The same turns and mirrors carry the whole set onto itself, and each row onto the other rows of its family. Which rows share a family with each named row? Give them in list order.
These 40 rows form 5 families of 8 rows each.
Kuvas: -15 -6 11 -11 -26 4 4 5 -40 8 4 -24 -1 10 -19 10 6 8 -18
defe: 30 -4 -14 -15 32 -3 -11 -4 33 4 -14 -1 -9 15 18 -4 10 -13 24
kekud: 21 4 -16 -26 16 1 0 -13 1 -23 10 55 -7 -12 -3 13 6 8 -20
Munez: 11 4 -13 -39 16 4 -8 -32 -6 -33 11 38 -9 3 -17 -3 5 15 -1
sed: 11 3 -25 -18 15 6 1 -14 -3 -18 2 55 -13 -4 -4 17 3 1 -24
rozem: -5 5 34 -1 -6 9 -7 0 -27 14 7 -22 -7 27 -9 -11 14 -13 -12
vegu: 7 -13 9 -20 4 17 -21 -21 15 6 8 -9 -3 12 -11 -10 8 -31 33
bovi: -25 23 5 -1 17 9 17 -2 -18 24 34 20 -4 -3 26 17 -11 -5 -4
nese: 6 8 -41 -11 18 -1 -5 -12 0 -17 2 37 -8 11 -6 7 32 -7 -12
Bul: 20 -8 27 -17 -27 3 -4 14 -26 1 -9 -27 -6 13 -11 9 3 1 -15
vomin: 32 22 14 -23 27 -12 -4 -1 16 -12 -27 -10 -13 29 -8 10 9 -1 24
Zakoz: 26 -4 16 -12 -25 -7 0 14 -18 1 -10 -34 -5 12 -1 8 9 0 -22
Nud: -5 -27 -5 -17 15 0 -19 -8 13 2 -26 -16 -19 -5 -30 20 21 -10 16
lel: -6 -11 -37 -8 16 -12 5 -20 10 -1 3 33 -30 -8 -11 39 9 5 -13
vupu: 3 8 24 -18 12 -4 23 3 -2 28 22 2 14 -16 17 12 -31 26 4
Ven: -3 14 -15 -17 19 -12 5 -24 -17 -33 11 48 -14 -5 -17 6 8 0 -6
dofik: 2 -13 -3 -27 13 6 -28 7 23 -4 -26 -11 -12 16 -4 -1 0 -19 26
Rumup: -8 21 2 5 20 -10 18 28 -5 22 11 25 5 -18 0 36 18 11 -3
zop: -23 13 3 -20 8 -6 13 11 6 18 18 18 12 -26 11 23 -28 21 -10
mazot: -17 -2 9 5 18 -10 21 6 -3 29 18 20 -2 -32 12 23 -23 4 4
Sapi: 13 -7 -3 -32 15 -2 -24 2 31 -8 -25 -18 -11 17 4 -4 -4 -13 22
nomo: 26 -1 11 -2 -17 -23 1 24 2 15 6 -28 -12 1 -3 19 32 7 8
zifi: -13 12 16 -25 22 -15 20 -18 -9 5 6 6 -10 -22 -6 31 -23 38 -13
Didol: -13 11 6 -16 15 -3 15 -18 -2 16 47 4 2 -26 28 12 -8 9 -8
disa: 13 11 25 -8 -22 -19 0 7 -26 -9 3 -28 -4 7 -20 -5 17 0 -3
gufav: -19 -1 -2 8 11 1 20 14 -6 44 10 3 7 -10 14 26 -15 4 -11
Lep: 12 -3 28 -12 -7 -10 -4 -12 -5 8 17 -42 -1 8 0 -13 22 -1 -20
kare: 16 5 -7 -13 12 4 -10 -31 24 5 -2 -24 -14 30 8 -8 2 -31 13
rasi: 16 -20 8 -12 21 -6 -14 -17 24 4 -20 -15 -22 4 -2 -6 -11 -19 32
Meze: 0 -4 1 -27 24 3 5 -29 -5 -13 31 46 11 -7 -6 5 16 -13 -4
Kuzu: 0 7 13 1 -22 -18 1 2 -28 -6 -6 -35 -13 11 -20 1 14 -2 -15
Debo: 23 20 3 -28 19 -11 8 -8 2 -14 16 51 -12 2 -10 22 -1 17 20
gudu: 20 20 13 -15 -20 -17 14 11 -21 0 13 -28 11 13 0 2 14 16 -15
detiv: -7 14 12 1 23 -18 29 1 -2 23 18 17 -2 -23 22 19 -31 10 1
tume: -3 11 -19 -15 31 -5 14 -36 -3 -11 18 36 -2 12 8 11 9 -18 -24
rezo: -1 -2 26 -17 -12 -4 -1 -5 -22 9 -13 -25 -35 24 -19 20 -15 16 6
Ruto: 2 -28 -4 -26 28 17 -19 -18 13 5 -19 7 -18 10 -7 0 -11 -10 29
rusu: 4 14 -26 -12 18 -20 6 -21 -5 -31 14 42 -9 -14 -10 8 20 -2 -11
Liv: 19 -10 6 0 23 -5 -12 -2 22 7 -22 -9 -21 13 1 -6 1 -28 34
gufa: -21 23 -3 -11 13 -7 16 19 4 21 14 20 12 -16 17 25 -26 14 -13

The rest of the family of bovi: rozem, vegu, Didol, Lep, kare, Meze, tume
The rest of the family of dofik: kekud, sed, Bul, Zakoz, zop, Sapi, gufa
The rest of the family of Ruto: Kuvas, defe, Munez, nese, vupu, gufav, gudu

The same turns and mirrors carry the whole set onto itself, and each row onto the other rows of its family. Which rows share a family with each named row? Give them in list order.
These 15 rows form 5 families of 3 rows each.
F: 1 -8 3 33 -22 -28 16 -2 3 3 16 3 -1 33 -17 -27 30 24 -1 8 6 15 4 -25 5 8 -11 -44 -6 -6 -9 -5 16 -30 -28 8 -5 34 1
W: -8 11 10 1 -7 -13 -41 -14 -13 7 -19 -31 34 25 -3 10 -10 17 -23 6 -18 -9 -14 -4 -17 17 10 20 -12 -7 14 -4 34 -4 28 10 -14 -12 -8
Q: 7 3 0 17 -13 12 -6 -35 -1 -23 0 31 -22 -21 -3 -5 43 17 13 -7 -7 -36 4 -6 17 13 -11 0 -37 26 -13 15 27 -32 -19 5 -6 0 -21
N: -24 8 19 17 -28 15 -24 -48 -2 7 -7 16 -9 11 -18 10 -5 0 1 -19 -24 -32 -4 5 7 13 -18 23 -32 4 -19 -11 44 -19 18 4 5 -12 -22
C: -25 -1 11 32 -39 -23 0 -19 9 21 4 -4 8 50 -33 -16 -9 17 -22 -5 -3 3 2 3 -1 9 -13 9 0 -26 0 -14 38 -35 14 4 5 23 3
E: -15 -9 5 -7 -11 5 -6 -58 -3 7 1 19 -23 -35 11 -4 -15 -26 11 4 -9 -9 30 2 -4 11 -10 2 -23 29 -20 -24 16 -14 -15 -12 20 8 6
L: 2 -4 -3 -25 16 -7 -16 -37 -14 12 -13 -28 21 -21 25 0 -6 -7 -15 14 3 9 27 -4 -30 7 32 5 -14 15 18 2 10 1 0 1 4 7 14
S: -14 -22 0 9 -10 -20 26 -29 1 21 -1 -8 -6 5 -13 -20 -10 -10 -15 11 8 31 30 7 -8 -2 -1 0 1 3 14 -17 4 -21 -12 -19 13 46 34
D: 20 -5 0 5 19 -15 -18 8 -5 -8 -17 -21 34 -6 3 4 16 28 -8 15 -19 -20 -11 -19 -11 11 -1 -16 -18 8 16 26 -2 2 -16 8 -31 2 -7
A: 26 17 -7 4 14 3 -20 8 -6 -6 -12 -40 13 -12 8 0 -7 20 -23 8 10 -6 -2 4 -20 24 26 2 12 -9 8 14 -5 2 9 26 3 -20 -7
M: 7 6 -24 -16 17 -26 -11 12 -1 -8 -28 -38 7 0 -4 -3 16 26 -3 23 1 17 23 -7 -18 19 9 4 -27 13 12 -4 -15 -19 23 24 -25 -6 -6
J: 8 20 6 20 -12 35 -10 -28 -7 -13 1 13 -41 -28 -9 6 -1 0 15 -16 -2 -17 -3 9 15 23 -11 -1 -4 18 -32 -14 12 -7 -2 11 18 -22 -17
X: 6 3 7 45 -16 1 28 1 13 20 8 -10 -20 19 -36 -20 -1 9 -11 -13 17 17 5 13 5 7 -5 -19 20 -24 -2 -5 -5 -19 -6 10 18 25 7
P: -7 22 -6 -3 1 15 -20 -32 8 10 -9 13 -25 -27 -14 6 24 12 44 -9 -14 -3 28 4 5 17 -18 -12 -46 35 -16 -18 5 -20 8 26 -10 -9 -17
K: -3 -4 -6 28 -14 -30 15 4 33 28 -4 0 -21 11 -29 -30 20 2 13 2 3 16 33 12 -4 11 -23 -17 -25 -14 0 -23 -15 -48 -4 14 -7 27 -2

The rest of the family of K: M, P
The rest of the family of N: W, C
The rest of the family of J: A, X

The same turns and mirrors carry the whole set onto itself, and each row onto the other rows of its family. Which rows share a family with each named row? Give them in list order.
These 15 rows form 3 families of 5 rows each.
mavit: 3 3 5 3 -25 23 31 11 16 -6 -10 -15 14 29 50 -4 27 -8 22 28
tel: -8 10 -37 36 17 27 20 -20 5 -7 -3 -37 30 0 16 3 31 30 1 17
tez: 37 15 -8 33 7 14 0 11 27 -15 -30 -53 38 31 48 25 36 12 -13 -36
lumur: 31 28 6 36 0 24 7 4 23 -13 -25 -60 41 22 46 31 31 11 -6 -34
Porad: -7 20 -36 36 25 15 15 -18 12 -9 -13 -37 25 12 35 -3 41 28 1 12
mobo: 4 0 4 21 -3 79 -14 0 43 -10 -39 -8 -11 26 31 15 15 -9 6 11
dafut: 31 25 6 28 17 22 0 14 34 -4 -26 -59 35 39 45 28 41 20 -10 -25
zudol: 41 -17 -21 -9 12 53 -27 32 23 -11 -22 -16 40 23 13 5 39 0 -21 -10
duvu: 2 10 -41 35 14 30 10 -21 4 -1 -3 -37 24 7 41 -5 48 39 4 11
rofog: 38 -19 -22 2 4 57 -21 29 18 -2 -32 -15 27 27 4 20 47 2 -24 -16
ninas: 2 5 1 24 6 88 -13 2 39 -8 -39 -22 2 19 16 20 6 1 5 11
vorob: 3 -6 -7 36 -2 72 -15 5 51 -6 -25 -10 -7 25 17 23 7 -2 16 9
nodu: -6 -11 -5 -3 -17 22 22 12 19 -11 -15 -21 5 27 50 -6 24 9 23 36
sufu: 4 -5 8 -8 -28 25 18 20 18 -20 -11 -24 16 18 48 -2 7 5 24 27
mibib: 43 -21 -13 -8 1 56 -13 28 3 -4 -21 -24 37 21 8 18 41 17 -21 -11

The rest of the family of nodu: tez, Porad, mobo, rofog
The rest of the family of sufu: tel, lumur, ninas, mibib

The same turns and mirrors carry the whole set onto itself, and each row onto the other rows of its family. Which rows share a family with each named row? Give them in list order.
These 16 rows form 4 families of 4 rows each.
Luma: 15 -26 -13 23 -6 -1 -4 -14 -18 27 -11 18
lov: -2 -16 -17 36 30 -15 15 -13 22 -6 24 1
folat: 11 -30 -19 11 -13 8 -5 5 -5 20 -4 -6
Mutag: -15 25 -21 12 33 -32 9 -30 15 -16 6 20
dogib: -10 13 -6 31 12 16 0 -24 28 5 26 26
dizef: 39 -4 -34 -14 -8 -25 -16 -6 -3 6 -11 -3
kibi: -9 39 -5 -3 32 -33 -6 -14 11 -7 2 24
tik: -3 11 -13 28 15 -6 1 -7 25 22 44 19
mera: 41 -20 -28 5 -8 -14 -20 -14 1 -8 -14 4
rilur: -5 11 -28 22 32 -23 18 -19 34 -16 16 8
Leve: 46 -24 -12 20 -3 -2 -15 -15 16 5 -5 12
mobiz: 33 20 -11 -11 1 -1 -15 31 -7 4 4 8
res: -32 30 -21 7 30 -3 5 -2 0 8 3 -1
toko: 16 18 -4 -17 -21 2 -25 6 -9 6 -4 14
likit: 25 13 -25 -17 13 -25 -16 2 -24 11 -12 -12
Balir: -28 22 -6 18 38 -6 -8 2 -6 -9 -9 15

The rest of the family of Balir: Luma, tik, mobiz
The rest of the family of folat: dogib, res, toko
The rest of the family of rilur: Mutag, dizef, mera
The rest of the family of likit: lov, kibi, Leve

The same turns and mirrors carry the whole set onto itself, and each row onto the other rows of its family. Which rows share a family with each named row? Give them in list order.
These 36 rows form 6 families of 6 rows each.
letup: -39 7 -4 -39 37 1 -32 0 11 0 3 39 -2 -10 -17 -21 -15 4 26 -1 -39 9
rofe: -34 8 2 -36 46 6 -17 -5 24 2 11 45 5 -10 -21 -1 -22 -5 25 5 -33 4
Nelu: -28 23 -11 -7 -5 24 28 18 -14 -40 19 20 6 10 16 30 19 12 12 28 -15 13
pirem: -26 10 -1 -33 46 -4 -30 7 16 16 5 24 -5 -18 -29 -8 -13 -2 17 -4 -29 9
Luv: -24 22 -1 -38 -4 2 -31 -6 -13 9 -4 12 -6 11 -21 44 7 18 -2 26 -13 4
Rotin: -11 22 12 -27 -18 22 -13 16 -27 21 13 37 -41 -10 -23 5 -12 11 28 -35 -2 0
tipeb: 0 19 19 -19 -17 22 -15 22 -27 29 18 23 -26 -9 -8 10 -9 16 16 -33 3 12
Sido: -7 18 27 -8 -7 21 34 11 -34 3 -3 37 -3 -2 5 6 17 -15 55 -24 0 14
valud: -18 32 -2 -17 -9 28 21 15 -15 -39 23 19 -3 5 9 28 35 15 10 25 -4 8
mifi: -37 25 -12 -3 33 0 32 23 13 -15 -2 31 -11 8 -13 -20 2 3 33 27 -40 16
Vikit: -21 19 8 -3 2 19 39 12 -44 -1 -1 36 -10 -2 -5 8 22 -17 54 -23 1 5
Mulaf: -27 33 -4 -8 32 -10 28 17 12 -22 3 37 -5 17 -13 -15 -2 0 47 28 -37 13
Rerel: -23 31 -10 -13 5 24 12 13 -9 -52 14 19 6 -8 0 30 19 20 12 32 1 13
Gufu: -27 19 -3 -12 -7 35 24 17 -16 -35 17 11 10 -7 4 33 30 14 5 23 -5 13
Gok: -11 22 21 -27 -21 17 -21 12 -22 26 10 26 -26 -11 -7 1 -20 21 22 -33 -6 5
detir: -23 28 2 -31 -15 13 -21 -10 -17 13 6 21 -9 13 -20 40 13 7 -11 35 -13 9
nela: -28 5 3 -33 39 3 -37 4 20 4 11 35 -10 -5 -17 -3 -22 -6 25 -4 -38 8
tud: -15 23 -6 -29 5 0 -27 -1 -10 9 4 7 5 7 -14 38 8 16 -10 37 -22 12
Zivog: -11 24 16 -7 -1 27 17 18 -50 -1 -1 38 -8 -6 6 7 23 -23 48 -20 2 -3
dapa: -16 13 12 -4 4 30 39 27 -36 -2 3 38 -11 13 14 12 20 -11 46 -25 -6 2
lum: -16 27 -6 -27 -5 7 -23 -7 -1 5 -3 17 1 0 -29 35 7 21 -13 33 -14 5
dimoz: -26 31 -7 1 30 -2 27 13 22 -19 8 42 -23 9 -16 -18 -1 -5 50 21 -27 13
Tegos: -12 13 15 -22 -24 30 -20 14 -27 25 16 34 -25 -17 -14 2 -3 9 15 -32 3 10
fadi: -20 12 25 -10 6 22 29 23 -38 -2 7 39 -8 6 4 -2 18 -15 59 -29 -1 9
Voz: -28 5 -4 -27 48 -4 -28 13 12 13 18 35 -3 -7 -17 -10 -23 -2 33 -8 -32 10
zadak: -19 17 21 -35 -15 21 -4 17 -17 27 13 40 -30 -9 -10 -4 -14 13 20 -40 3 19
Sokeb: -30 1 -2 -29 37 -6 -25 5 14 11 0 43 -3 -12 -27 -12 -19 -10 28 -8 -34 15
guzem: -19 12 17 0 5 25 35 28 -38 8 1 35 -11 -1 -4 3 12 -25 50 -27 -10 4
Koli: -29 32 -7 3 24 -2 37 9 10 -18 1 34 -10 4 -7 -30 5 -1 40 18 -37 18
pugub: -23 21 -7 -10 0 28 26 7 -9 -46 17 17 0 -5 2 30 34 6 11 21 -4 22
dokep: -26 30 4 0 33 -4 18 21 8 -18 -14 40 -16 12 -12 -31 0 0 43 16 -28 23
til: -9 21 15 -27 -10 13 -21 20 -23 28 16 20 -26 -25 -17 1 -12 1 13 -37 -4 15
Ved: -13 21 14 -32 -9 13 -25 -11 -11 -5 -5 16 1 5 -25 45 5 15 -6 28 -19 12
suza: -22 28 2 -24 -4 7 -30 -4 -14 15 7 2 -1 -9 -28 32 6 15 -10 26 -11 10
Noz: -35 21 -4 5 32 5 33 20 8 -16 1 37 -6 24 -2 -17 -3 5 47 17 -33 10
vosaf: -33 24 -15 -22 -5 20 14 3 -14 -37 18 20 5 -3 10 25 37 14 17 31 0 17

The rest of the family of Vikit: Luv, Gok, nela, Koli, pugub
The rest of the family of fadi: valud, Mulaf, lum, Tegos, Sokeb
The rest of the family of til: Nelu, pirem, dapa, suza, Noz
The rest of the family of dimoz: letup, Rotin, Sido, Ved, vosaf

The same turns and mirrors carry the whole set onto itself, and each row onto the other rows of its family. Which rows share a family with each named row? Give them in list order.
These 40 rows form 5 families of 8 rows each.
vis: 27 -22 16 31 27 9 14 -14 10 11 -16 17 9 -10 1 -6 22 8
sogep: -1 7 -2 -18 -22 5 0 -9 -17 7 -2 -17 46 20 -14 -20 10 0
pufef: 4 -11 11 61 -10 43 2 -17 -5 6 -12 -4 10 6 14 -5 4 -6
kam: 17 -5 -8 35 -2 22 -3 21 11 -15 -12 14 -28 3 -7 -9 -14 28
lil: 22 -3 2 20 37 25 -2 -27 6 8 5 22 -5 11 -12 -24 -2 -9
bipe: -6 34 -5 -7 -10 -17 -13 -18 -3 -8 1 -5 48 11 0 -15 10 23
Vomo: 3 2 8 41 11 14 -11 -23 -8 8 10 39 0 34 -3 -15 -15 -7
lusa: 13 35 6 -7 -26 11 -9 -17 -26 -19 -3 -8 -19 -6 30 -25 19 22
rudo: 18 9 -6 26 2 41 -7 32 8 -12 5 -4 -15 1 -11 -1 -1 26
Tor: -2 7 -1 45 -10 41 -3 -22 -9 8 -26 20 -10 -13 13 16 -4 9
nuver: -24 0 -6 -8 -30 -9 -17 3 -39 13 -2 3 -1 13 10 11 10 3
silu: 1 8 5 8 -22 7 -27 5 -29 25 -24 -16 -22 3 23 17 6 0
bolaf: -3 16 14 1 19 -14 -6 -8 -1 -24 25 -26 19 16 12 17 17 12
tisu: 20 8 -4 12 12 -28 5 -24 11 -6 15 -22 13 33 18 11 8 17
bof: 4 -9 -1 -9 -9 -12 14 -19 -17 -8 5 -33 10 34 25 6 5 -6
zav: 7 5 -9 53 -7 42 -17 -11 -2 -12 -18 20 -1 -7 3 13 -9 7
ziles: -9 18 -3 -5 8 -37 -13 -9 -9 -12 11 -19 13 25 22 10 7 9
Kubal: -2 -7 0 40 -24 39 -9 -12 -7 -21 -27 0 6 -13 26 3 4 24
mubol: 6 -12 5 35 -2 27 5 17 6 8 -8 -4 -17 23 -10 -39 -13 4
tovim: 16 27 7 -14 -23 18 -12 -27 -26 -3 -1 -31 -8 12 32 -17 4 25
Vutik: 3 15 -9 33 -4 47 -1 -5 14 -7 -29 5 -2 -8 24 15 -13 4
Zut: 35 -16 20 33 17 -2 23 -1 13 0 -9 5 19 -3 -8 4 8 14
tozil: 6 16 -14 -4 -42 3 7 -29 -27 -1 10 -3 4 18 18 -14 -1 38
tav: -4 21 -8 -3 0 -10 -21 -9 12 11 -7 7 47 20 -13 -11 16 -5
fivef: 24 15 -5 15 34 9 -6 -18 -2 -1 5 36 -6 6 2 -20 16 -20
mosob: 14 3 -8 25 -4 29 0 16 -1 -2 2 16 -39 5 -12 -21 2 28
ketar: 29 31 -7 4 -39 29 -15 -16 -16 7 -2 -13 -10 8 10 -29 7 31
mureg: 5 15 12 -6 14 -25 -7 -16 -21 -15 21 -8 7 34 28 8 18 8
Pevur: 37 4 15 26 31 -7 19 -15 -5 18 -13 20 13 -12 -2 -1 5 21
Mogas: 8 -5 6 19 34 11 -13 -45 -12 -8 15 19 13 14 3 -14 6 -16
Rere: 19 -22 20 10 24 -18 13 -8 2 5 -18 16 17 -2 -5 -28 11 24
vobi: -6 -4 -6 18 -2 31 -21 20 -11 -14 -3 -4 -28 12 -11 -16 -25 22
sarub: -19 14 9 -2 -15 5 -23 22 -34 12 -7 -32 2 -5 8 4 -1 7
lilan: -2 30 10 -17 -3 -13 -6 -16 -11 6 -16 10 48 14 1 -19 7 20
mag: 4 31 -8 0 -31 22 -1 -18 -13 -15 0 -30 3 3 37 -26 2 22
zal: -6 17 15 -20 -21 9 -29 8 -33 15 -19 -22 1 1 12 -5 14 9
Pogus: 15 6 -3 18 24 24 -3 -22 14 -10 4 24 9 17 -11 -17 -7 -30
rir: 18 -19 20 47 -5 -5 13 -1 5 7 -11 33 11 14 7 -16 13 26
keka: -6 30 21 -4 -10 3 -22 -1 -45 12 -16 -12 -12 -13 6 5 -6 15
topes: -14 33 6 -18 5 -8 -2 -13 18 -10 -13 -7 41 6 3 -15 -3 10

The rest of the family of keka: lusa, rudo, bolaf, Vutik, fivef, Pevur, topes
The rest of the family of mag: Tor, Zut, mosob, mureg, sarub, lilan, Pogus
The rest of the family of Mogas: silu, tisu, Kubal, tav, ketar, Rere, vobi
The rest of the family of vis: kam, lil, bipe, zav, ziles, tovim, zal

